In the data rows, 128 means zero.
Here are some points:
[151 191 116 139 167 181 135 131 145  78  70 121 142 126 151  69]
[111 147 142 141 139 106  88 138 123 174 178 149 116 154 145 105]
[131 149 128 118 137 153 120 128 139 113  94 130 156 142 142  83]
[122 122 132 122 127  60 125 155 143 163 170 147  83 126 173 177]
[113 124 129 128 117 113 108 130 135 180 180 133  97 119 158 128]
[139 177 119 136 120  91 126 149 144 140 107 106 110 122 143 129]
[133 145 129 113 103 118 150 127 148 122 111  85 110 101 137 157]
[128 143 112 146 117 187  76 122 118 141 167 122 146 118 153  72]
[125 154 135 118 134  97 148 145 122 142 106 136 114 135 129 146]
[129 173 119 162 158 192  83 133 130 137 116 155 132 145 145  62]
[150 127 115 131 125 117 177 123 129 123  89 110 145 119 120 176]
[122 152 130 150 142 143  87 139 129 162 158 152 131 144 143  81]
[121 197 107 171 143 187  45 128 142 167 158 154 134 126 174  28]
[126 131 133 128 123  77 158 138 149 130 112 116 101 141 133 161]
[151 122 147 123 142 142 159 135 113  86  95 111 154 136  70  99]
[129 122 119 173 143 166  85 118 108 147 139 145 152 114 101  67]
[151 143 129 116 136 153 179 127 146  52  16  63 131 123 111 146]
[127 166 105 134 160 175 128 143 135 109  71 113 127 133 148  73]
Then 26 other points, each followed by its number:
[145 125 119 118 112 146 151 115 117 107 115 103 135  93 112 146] 0
[151  48 154  60 136 154 221  91  86  44  89 113 194 106  66 171] 1
[138  99 146 117 124  85 178 130 123 117 124 114 124 134  95 177] 2
[149 115 129 114 135 146 178 111 133  57  70 113 143 117  84 147] 3
[125 183 109 162 147 174  53 128 145 126 123 143 110 144 151  64] 4
[138 137 151 130 141 129 143 124 120 122 121 127 143 139 106 105] 5
[140 132 125 124 134 155 136 122 124 109 118 123 150 129 107 123] 6
[148 153 110 133 135 188 126 128 116  87  94 101 158  98 112  80] 7
[128  82 111 133 118 125 148 119 104 133 151 142 123 134 106 166] 8
[117  95 131 115 130 199 102 107  98 118 160 142 182 128  94  85] 9
[144 144 129 139 146 158 127 130 128  92 110 134 164 144 117  89] 10
[124 114 146 119 100  62 134 115 156 159 125 123 118 147 155 182] 11
[160 174 125 127 155 107 154 155 137 104  93 122 104 120 141 126] 12
[109 187  99 161 137 140 106 145 164 137 104 133  86 144 156 115] 13
[116  86 133 115 115 149 119 109 123 107 148 154 147 134 106 138] 14
[122 120 127 160 139 218  48 127 111 115 155 141 159 141 149  33] 15
[127 132 107 116 122 105 175 136 151  93  80 108 108 127 122 183] 16
[ 92 131 119 128  98  79 101 140 149 183 179 131  83 143 156 151] 17
[133  81 137  86 125  86 161 113 114 122 111 128 142 107 105 197] 18
[137  96 140 110 119  81 168 136 115 112 130 127 124 121 119 167] 19
[130  31 153 117  92  89 128 115  97 158 203 149 173 112  98 165] 20
[128 125 131 109 128 105 134 125 131 123 118 119 124 121 138 131] 21
[110 125 127 122 116  81 128 136 137 161 150 123  91 141 124 150] 22
[110 171 123 144 129 137  88 126 149 147 142 135 102 146 159 100] 23
[134 130 136 114 127 114 158 120 127 112 122 124 124 125 131 132] 24
[143 149 137 148 164 200  86 125 116 111 148 143 162 141 104  35] 25
Which of these numbered points is nearest to each point below, ignoring the 3 directions in which the first points spread most? Its number follows each.
[102 127 143 126 121  60 103 144 134 189 176 130  81 121 181 167] > 21
[117  46 137 108 125 107 167 100  84 128 130 138 155  90  79 187] > 18
[113  72 124 121 116  96 161 107 115 140 165 145 108 134 134 205] > 8
[151  88 131 109 114 165 159 112 104  95 114 103 174  88  83 137] > 0
[127  59 141  89 140 143 140  99  85 104 159 146 188 113 106 135] > 1
[152 154 112 147 125 170 125 116 127  98 103 121 148 116 120  83] > 7
[130 107 149 132 122 124  98 123 132 158 200 142 146 156 149 114] > 10
[134  55 139 118 115  97 147  90  85 126 176 128 147 108  80 162] > 24
[135  56 139  54 106  88 205 114 112  91 111 109 152 110  90 206] > 9
[101  80 131 111 106 103 129 113 123 142 171 154 119 146 126 176] > 14
[112 108 131 113 104 104 144 114 139 117 135 134 119 136 126 175] > 14
[151 150 131 147 135 133 121 136 138 119 114 110 148 114 121  98] > 2
[115 106 140 107 122 101 139 141 114 150 149 155 126 131 119 169] > 6
[105  67 130 130 118 128 112 111 115 167 184 178 133 139 132 166] > 14
